In the rows, zero is written as 128.
Families of rows that turns and mirrors carry onto each other, the same ones carrying the whole set onto itself: the rest of each named row's family, in list order
6 families of 6 rows
bap: [140 123 101 145 116 100 130  92 149  74 108 140 127 118 143 118  79 131
 127 140 138 154 148 117 128]
zovas: [134 137 127 107 148 113 122 156 111 118 134 172  97 113 140 126 109 134
 113 135  72 108 104 104  84]
pebo: [129 108 122 159 141 138 125  86 138  58 134 135 130 142 150 120  76 133
 138 107 120 135 158 124 141]
tusum: [139  95 117 143 116 119 137 113 153  95 134 156 127 150 130  94  68 107
 135 131 141 134 146 130 113]
sog: [139 152 140  88 130 133 132 121 127 103 132 165  90 140 123  91  92  91
 156 104  74 145 105 114 162]
Zumus: [159 162 127 137 128 123 130 139 124 111 117 151  89 116 133 146 103 119
 116 128  96 115 104 101  77]
kufe: [161 131 173 110 152 131 132 163 117 113 134 174 119 138 126 150 143 106
 145 137 144 107 144 117 114]
lino: [156 161 147 151 142 119 122 124 124  97 143 175 105 102 129 131  88 142
 127 140  88 114 122  99  87]
goroz: [132 127 103 116 159 138 144 110 148 116 156 148 144 145 168 153  81 120
 148  74 112 143 147 120 154]
fubev: [140 144 125 140 140 135 124 114  84 139  98 152 138 122 139 135 101 123
 121 166 140 123 161 139 156]
Kevuk: [124 155 135  87 135  84 138 132 106 116 138 158  93 140 124  94 111 102
 177 118  79 142 113 104 132]
Som: [152 138 121 132 152 149  98 117 109 139  86 139 148 125 126 109 100 128
 126 142 149 129 135 144 146]
sev: [120 167 151 104 112 104 129 128 120  91 119 167 102 145 118 119 121 107
 158 136  66 139 114 113 160]
Vekif: [129 141 164  88 107 111 143 125 113 108 132 160 118 160 127 110 128 109
 163 121  85 162 100 123 159]
firi: [138  96 125 109 167 128 138 101 116 116 130 126 154 132 159 153  95 153
 146  86 106 118 133 142 164]
dal: [126 125 128 125 164 140 149  91 119 127 154 146 154 121 144 158  88 134
 146  78 134 126 146 123 152]
nutif: [149 153 161 128 153  96 128 140 126 128 145 161  92 107 138 119  95 121
 135 138 107 110 106 102  84]
fakoz: [153 112 146  91 150 115 146 153 131 114 127 152 119 149 124 135 151  84
 125 149 137 106 122 114 145]
Ful: [154 148 113 115 133 142 139 109 104 152 106 126  97 125 128 120  97 136
 128 148 142 134 139 154 166]
Res: [116 161 139  81 141 119 127 139 116  85 117 128 124 131 107 103 115 103
 152 107  94 149  99 138 159]
seruf: [134 116 103 154 101 111 130  82 145  84 131 149 141 146 135 126  97 136
 159 130 129 145 163 124 130]
Nunus: [133 111  96 111 140 137 102 104  93 151 119 134 139 115 142 110  96 149
 126 146 126 133 144 143 146]
biva: [147 132 106 117 148 135 157  94 122 133 142 147 149 163 148 156 106 133
 141  75 115 120 106 130 168]
rapo: [141 154 129 149 153 126 137 144 134 110 122 177 113 131 124 110  97 144
 115 100  87  99  99 110  95]
kep: [139 124 106 138 150 143 120 108  93 113  78 133 135 140 153 128 100 156
 133 148 125 129 163 142 143]
fim: [146 133 141  97 148 115 137 150  99 110 139 163 133 155 135 160 145 107
 132 177 132 122 135 114 138]
ralub: [137 140 134 121 132 116 122 130  93 101 136 167  83 108 120 114 104 139
 122 109  89 117 101 100  85]
begar: [134 149 160 111 158 103 152 136 117 121 153 162  99 158 129 145 142  89
 147 158 136 126 119 106 142]
gulof: [127 118 103 120 154 127 144 114 144 137 144 119 137 131 119 169 103 117
 160  68 103 133 125 125 131]
Bos: [121 142 141  79 134 103 142 124 101  97 150 158 128 124 130  93 103 115
 162 104  67 139 119 108 164]
veg: [153 115  86 130 126 122 123  92 147  65 146 129 122 130 137 100 101 127
 145 106 133 143 142 113 113]
kulaf: [144 138 175  90 163 123 153 149 128  91 143 178 111 124 135 147 124  91
 128 141 134 115 135 110 136]
bab: [134 123  98 123 159 125 100 117 107 151 106 142 125 123 132 134 104 140
 117 137 131 108 139 140 174]
lok: [136 115 103 103 149 116 154  99 118 131 156 142 147 132 148 159 112 134
 164  88  83 128 138 125 170]
Lura: [139 102 116 142 131 118 116  97 141  72 155 152 132 112 136 111  66 116
 139 131 107 145 156 116 108]
div: [170 136 131  89 158 130 147 144 135  89 140 163 104 158 139 145 137 123
 131 158 147 129 125 133 128]

Same family as ralub: bap, kufe, goroz, Vekif, bab
Same family as veg: sog, Zumus, Som, fakoz, biva
Same family as begar: pebo, Kevuk, firi, nutif, kep
Same family as fubev: lino, fim, Bos, lok, Lura
Same family as dal: zovas, sev, seruf, Nunus, kulaf

